Each row has a name. After each piece below comes the name of the row it's from, unless a question asks for something else. Each question is about the rows just above it. Places in a row count from 1.

Y: [121 125 124 151  99 169  89 144 115 149 103 139]
P: [ 81 169  93 133 156  98 133 151 172 102 142  98]
X: [149 120 111 117 134 151  89 144 107 151 140 130]
S: [ 81 169  93 133 156  98 133 131 172 119 142  98]
F: [148 109 151 120 111 117 134 151 191  78 215  67]
[151 120 111 117 134 151]  F
[133 151 172]  P
[131 172] is in which row?  S
tags:
[119] -> Z_182
[121] -> Z_330
[109] -> Z_574
[120] -> Z_669
[97] -> Z_600
[98] -> Z_452
[168] -> Z_765
[169] -> Z_247
Join S by its entry at place 2:  Z_247
Where does [148 109 151 120 110 117 134 151 191  78 215  67] differ from F, and what was there?  5, [111]
[ 81 169  93 133 156  98 133 151 172 102 142  98]  P
Changed S: [ 81 169  93 133 156  98 133 131 172 118 142  98]. Place and old value:  10, [119]

zarer: [151 115 146 111 145 164 110 147 144 165 155 173  98 139  97 149 119 136
 128 129 134]
gop: [ 95 151 108 153 112  95 153 102 129  99 112  70 153 123 162 109 135 119
 121 121 123]
Pezuv: [159 117 152  87 154 169 104 161 133 170 149 194  86 127  77 152 117 140
 141 137 138]
zitu: [ 95 156 103 157 112  95 156  94 132  89 106  70 153 120 167 107 141 116
 118 122 122]
Zet: [131 110 149 132 126 125 116 140 129 132 143 139 128 149 127 125 111 129
 119 132 134]
nusot: [103 125 127 143 119 100 141 130 118 113 135 112 153 134 147 122 122 117
 134 118 125]
tor: [151 112 143 118 138 154 110 144 144 161 155 166 107 145 107 144 118 136
 121 128 133]
Vomob: [151 115 146 111 145 169 110 147 144 165 155 173  98 139  97 149 119 136
 128 129 134]
tags:
[116] -> Z_509
[77] -> Z_91
[107] -> Z_230
[127] -> Z_781
[97] -> Z_599
[147] -> Z_156
The tag of Zet, keyed by place 15:  Z_781
Where in the named rows is [106]?  zitu, 11
Changed Zet: [131 110 149 132 126 125 116 140 129 132 143 139 128 149 127 125 111 129
 119 132 133]. Place and old value:  21, [134]
Where do [ 95 151 108 153 112  95 153 102 129  99 112  70 153 123 162 109 135 119
 121 121 123] appear?  gop
[144 144] is in which row?  tor

T: [186 196 194  73 198]
Q: [ 92 102 100 142  91]
M: [ 69  85 121 117 118]
H: [ 96  96  86 169  95]
[86] is at row and place  H, 3
Table of tags by key:
[73] -> Z_363
[196] -> Z_688
[117] -> Z_136
Join T by its entry at place 4:  Z_363

V: [100  88  37 217  99 132 111 109 152 163 118]
J: [126  37 217 109 111  88  99 132 174 110 131]
B: [140 196 158 126 179 127  40 152 117  88 140]
Where does [126  38 217 109 111  88  99 132 174 110 131] differ from J, and what was there?  2, [37]
One entry of V was changed: [100  88  36 217  99 132 111 109 152 163 118]. Where, and from what?  3, [37]
[126  37 217 109 111  88]  J
Where does [100  88  37 216  99 132 111 109 152 163 118] differ from V, and what was there?  4, [217]
[ 88  37 217  99 132 111 109]  V
[126  37 217 109 111  88  99 132 174 110]  J
Where in the named rows is [179]?  B, 5

Bebur: [194 197 104 161 181 196 104 127 195 179]
lar: [ 95  59  94 118 192  60 167  90  77 176]
lirip: [113 117  81 103 170 129  91 105 119  93]
[194] is at row and place  Bebur, 1
Row and place of [170] in the named rows:  lirip, 5
Table of tags by key:
[197] -> Z_340
[104] -> Z_581
[91] -> Z_496
Look up the entry of Bebur at place 7 in the table:  Z_581
Row and place of [59] in the named rows:  lar, 2

rap: [127 127 127 130 129 127 129 129 127 129 127 129 129 127]
gavis: [138 139 138 123 123 139 123 123 139 123 139 123 123 138]
lumas: [ 77  78  77 157 157  78 157 157  77 150  90 150 150  89]
Pipuv: [217 217 218  79  79 215  79  79 217  79 215  78  79 218]
sis: [138 139 138 123 123 139 123 123 139 123 139 123 149 138]
Bepab: [112 112 112 138 138 122 138 138 112 138 113 138 138 112]
nava: [ 77  77  77 157 157  78 157 157  77 157  78 157 157  77]
Table of tags by key:
[157] -> Z_389
[123] -> Z_877
[149] -> Z_655
[139] -> Z_923
[150] -> Z_401
[158] -> Z_107
[124] -> Z_106
Look up the entry of gavis at place 13 in the table:  Z_877
Where does [138 139 138 124 123 139 123 123 139 123 139 123 123 138] differ from gavis, and what was there?  4, [123]
Changed nava: [ 77  77  77 157 157  78 157 157  77 157  78 158 157  77]. Place and old value:  12, [157]
Where in the named rows is [149]?  sis, 13
[ 77  78  77 157 157  78 157 157  77 150  90 150 150  89]  lumas

Nep: [ 81 131 122  87]
Dorik: [ 82 116  92  81]
regov: [ 82 145  92 108]
Row and place of [108] in the named rows:  regov, 4
[ 82 116]  Dorik
Row and place of [116] in the named rows:  Dorik, 2
Changed Nep: [ 81 131 121  87]. Place and old value:  3, [122]
[122  87]  Nep
Table of tags by key:
[146] -> Z_368
[144] -> Z_751
[131] -> Z_575
[116] -> Z_647
[145] -> Z_701
The tag of regov, keyed by place 2:  Z_701
Where in the named rows is [122]?  Nep, 3

Kenul: [ 76 102 135 117  58]
vur: [ 76  64 136 117 109]
ruvon: [143  89 136 110 122]
mimu: [ 76 102 136 175 142]
Fole: [ 76 115 123 118  86]
foto: [190 146 136 117 122]
segif: [ 63 102 136 160 122]
pavu: [ 96  81 144 117 161]
fidit: [177 102 136  81 122]
Bise: [ 71  94 136 123 122]
One entry of vur was changed: [ 76  64 136 117 108]. Where, and from what?  5, [109]
Where does [190 146 136 117 123] differ from foto, and what was there?  5, [122]
key -> tag
[86] -> Z_315
[58] -> Z_346
[76] -> Z_687
[122] -> Z_479
The tag of Fole, keyed by place 5:  Z_315

ves: [176 143 175 103 169 163 171 206 159 173 133 182 124 164 105 156]
faza: [163 170 206 159 173 133 182 209 156 173 137 183 127 159 105 160]
lene: [ 72 170 142 167 174  98  77  56 107  93 117  75 130  97 159  98]
The row with [170 206 159 173 133] is  faza
Where do [163 171 206 159 173 133 182] appear?  ves

bilam: [156  78 108 115 200 132 150]
Nozi: [163 128  75 100 131 139 129]
Kem: [181 137  61  93 148 139 141]
Vono: [130  84 113 118 134 132 118]
Puge: [127 170 163 148 163 145 158]
kuze: [ 91 175 191 163 111 143 133]
balas: [130  91 116 120 135 125 120]
liv: [128 213 160 149 136 136 157]
vamu: [157 201  93 113 103 121 136]
Sas: [143 157 156 144 203 125 104]
fasa: [ 85 128 182 156 105 125 116]
nuru: [107  92 107 115  51 120  78]
[100] is at row and place  Nozi, 4
Row and place of [103] in the named rows:  vamu, 5
Table of tags by key:
[117] -> Z_435
[113] -> Z_910
[129] -> Z_52
[84] -> Z_214
[118] -> Z_949
[114] -> Z_157
The tag of Vono, keyed by place 7:  Z_949
[143 157]  Sas
[128 213 160 149 136 136 157]  liv
[127 170 163 148 163 145 158]  Puge

kufo: [130 164  97 132 102 202 124 130 114 148 117 142 131 140 173 141 112 145
 143 122]
bubo: [104 152  96 126  97 205 102 136 118 134 105 134 149 147 142 126 111 128
 136 147]
faku: [128 167 107 132 105 197 125 135 113 148 118 141 130 144 178 132 109 152
 147 127]
Dapip: [130 164  97 132 102 202 124 130 114 148 117 142 131 111 173 141 112 145
 142 136]
rala: [133 178  79 159 101 191 148 115 146 166 117 140 127 136 148 151 116 121
 156 128]
dod: [132 164  96 131 102 201 113 138 103 136 117 132 125 149 170 141 103 131
 133 118]
Sur: [127 163  94 134  96 203 125 136 119 142 118 140 128 112 180 136 107 143
 146 132]
Gel: [128 167 107 132 105 197 125 135 113 148 118 141 130 144 201 132 109 152
 147 124]
fodob: [129 164  96 132 103 202 123 133 114 145 117 140 130 144 176 137 113 143
 143 123]
[129 164  96 132 103 202 123 133 114 145 117 140 130 144 176 137 113 143
 143 123]  fodob
[203] is at row and place  Sur, 6
[205] is at row and place  bubo, 6

dak: [175 178  93  94 174  94  94 175]
zos: [206 207  90  90 204  90  90 205]
kop: [208 208  79  79 207  78  78 208]
mun: [ 56  56 172 204  90  90 174  56]
nel: [205 205  95  96 204  96  96 205]
tags:
[96] -> Z_743
[94] -> Z_8
[174] -> Z_872
[79] -> Z_685
[78] -> Z_257
[90] -> Z_810
Join kop by its entry at place 7:  Z_257
[206 207  90  90 204  90  90 205]  zos
Changed dak: [175 178  93  95 174  94  94 175]. Place and old value:  4, [94]
Which row holds [ 90 204  90]?  zos

Voled: [123 120 100 130 127 121 144 131 158 172 139 152 153 126 100 134 143 142
 127 113 130 154 124 161]
vud: [135 117 112 150 118 111 149 157 110 106 141 127 140 135 128 124 104 134
 127 103 122 134 132 175]
fil: [121  88 144 136 139 118 134 132 164 165 126 117 134 132 152 130 133 132
 122 105 136 116 122 128]
nane: [116  96 131 128 117 117 113 173 131 140 137 150 124 126 163 135 124  77
 107 140 134 130 127 111]
vaki: [144 156 121 117 128 121 117 120 136  96 177 128 115 115 150  81 112 140
 137 126 119 106 137  72]
mazoz: [121 127 122 131 115 131 121 128  71 168 112 115 120 134 149 125 123 151
 123 145 126 130 132 151]
mit: [148 157 144 137 126 132 134 124 128 166 129 134 132 122 112 142 121 152
 126 137 131 107 133  77]
Ruke: [112  79 144 130 141 142 126 124 127  93 113 153 115 134 129 109 147 121
 132 136 126 134 122  97]
duvek: [123 163 128 124 107 114 114 115 120 199 124 120 115 128 157 142 127 140
 116 130 134 116 118 142]
dilo: [137 103 147 148 144 156 118 155 105  67 153 131 116 129 112 134 123  96
 143 104 126 150 130 107]
tags:
[116] -> Z_648
[131] -> Z_344
[132] -> Z_552
[156] -> Z_894
[143] -> Z_184
[155] -> Z_592
[144] -> Z_729
The tag of dilo, keyed by place 6:  Z_894
Where do [148 157 144 137 126 132 134 124 128 166 129 134 132 122 112 142 121 152
 126 137 131 107 133  77] appear?  mit

bil: [ 48 111  40 172]
Ler: [204 215  73 121]
puzot: [ 64  40 131 172]
lere: [ 64  40 131 158]
[ 64  40 131 158]  lere
tags:
[39] -> Z_520
[40] -> Z_519
[215] -> Z_378
[41] -> Z_188
[216] -> Z_345
The tag of puzot, keyed by place 2:  Z_519

mizo: [ 77  82 170 120 196 115 137  81 136 184  67 105 117 108 199 184 110  73
 189 190 111  67 169 172  85 140]
Kani: [195 144 131  96 114  57  93  55 123 114 113 111  92 154 189 153 141  85
 113 169 119 105 169 148 102 189]
Zusi: [111 198 125 119 139 112 179  55 117 112 137 129 139  91 108 159  68 167
  81  54  85  78 132  79 119 128]
lil: [ 85 168 177 181 177 113  65 143  59 114  83 201  83 172  63 162  79 133
  95 182 137 174  79 171 126 121]
bof: [195 183 187  96 111 196 142  62  57 132 135 182  92 199 105  68 146  90
 168 184 119 112 159 196 194 129]
vilo: [ 80 183 170 160  97 132 193 142  59 173  61 139 108 162 132 106  86  85
 115 157  58 155 149  88  77 183]
dibar: [ 71  58  66 194  66  94 170  77 125  85 190 171 108 192 154 180 132 154
 177 171 178 142  99 106 197 105]
pifi: [ 64  88  72  74  70 105 201 131 163  91  79  97 110 183 126 199 127 168
  88 124  79  85  62  73 113 101]
fupev: [ 94  57  72 158 136 139 150  97 139 115 153 117 130 126 189  97 183 138
 196 102 113 175 149  61 141  97]
keve: [ 92  96 171 137 101 186  65  95 157 192  58 185 176  82  86 107 200  76
 194  99 178  90 143 162 112 182]
Biko: [ 85 168 177 181 177 163 131 105 201 114  83 201 101 172  63 162  79 133
  95 182 137 174  90 171 126 121]
Vofif: [ 77 189 132  63 168  95 172 188 155 130  94 193 114  96 162  60 178  67
 127 129 190  94 199  90 127 123]
[105 201 131 163]  pifi
tags:
[132] -> Z_553
[85] -> Z_324
[63] -> Z_451
[113] -> Z_937
[189] -> Z_870
Look up the entry of Kani at place 15 in the table:  Z_870
[111 196]  bof
Where does [ 71  57  66 194  66  94 170  77 125  85 190 171 108 192 154 180 132 154
 177 171 178 142  99 106 197 105] differ from dibar, and what was there?  2, [58]
One entry of Vofif was changed: [ 76 189 132  63 168  95 172 188 155 130  94 193 114  96 162  60 178  67
 127 129 190  94 199  90 127 123]. Where, and from what?  1, [77]
Where do [ 64  88  72  74  70 105 201 131 163  91  79  97 110 183 126 199 127 168
  88 124  79  85  62  73 113 101] appear?  pifi

tal: [127  82 160 130 131 120 126 136 128 121 126 129 125 128 127  54 129 169
 128  92 126 127  88  87  81 112]
genuk: [129 163 131 108 113  50 177 196 128 128 126 109  74  90  69  86 134 140
 128 128 137  44 126 130 128 134]
Lem: [125 128 127  54 129 169 128  92 129 127  88 129 145  75 102 127 129 126
 107 124 142 151 104 110 128 114]
fodok: [110  96 131 122 137 134 126 128 131 126  92 129 145  75 127 139 129 126
 107 124 142 151 104 110 128 114]
Changed tal: [127  82 161 130 131 120 126 136 128 121 126 129 125 128 127  54 129 169
 128  92 126 127  88  87  81 112]. Place and old value:  3, [160]
Which row holds [130 131 120 126 136 128 121 126 129]?  tal
Where do [126 128] appear?  fodok
[125 128 127  54 129 169 128  92 126 127  88]  tal
[110  96 131 122 137 134 126 128 131 126  92 129 145  75 127 139 129 126
 107 124 142 151 104 110 128 114]  fodok
key -> tag
[128] -> Z_930
[88] -> Z_921
[82] -> Z_47
Join Lem by its entry at place 2:  Z_930

vurog: [ 99 106  65 101 167  54 147 144 132 183]
Nur: [131 128 131 129 118 133 140 106 104 163]
gevak: [120 137 134 129 106 137 131 132 132 106]
Gire: [126 112 118 130 139 100 130 133 138 133]
fop: [131 137 134 129 118 133 125 131 125 114]
Gifa: [149 129 171 131 125 184 123 101 113 108]
kogof: [124 117 133 104 124 123 134 107  98 147]
The row with [120 137 134 129 106 137 131 132 132 106] is  gevak
Where does [149 129 171 131 125 184 123 101 113 109] differ from Gifa, and what was there?  10, [108]
One entry of gevak was changed: [120 137 134 129 107 137 131 132 132 106]. Where, and from what?  5, [106]
Where does [ 98 106  65 101 167  54 147 144 132 183] differ from vurog, and what was there?  1, [99]
Where does [126 112 118 131 139 100 130 133 138 133] differ from Gire, and what was there?  4, [130]
Where does [126 112 119 130 139 100 130 133 138 133] differ from Gire, and what was there?  3, [118]

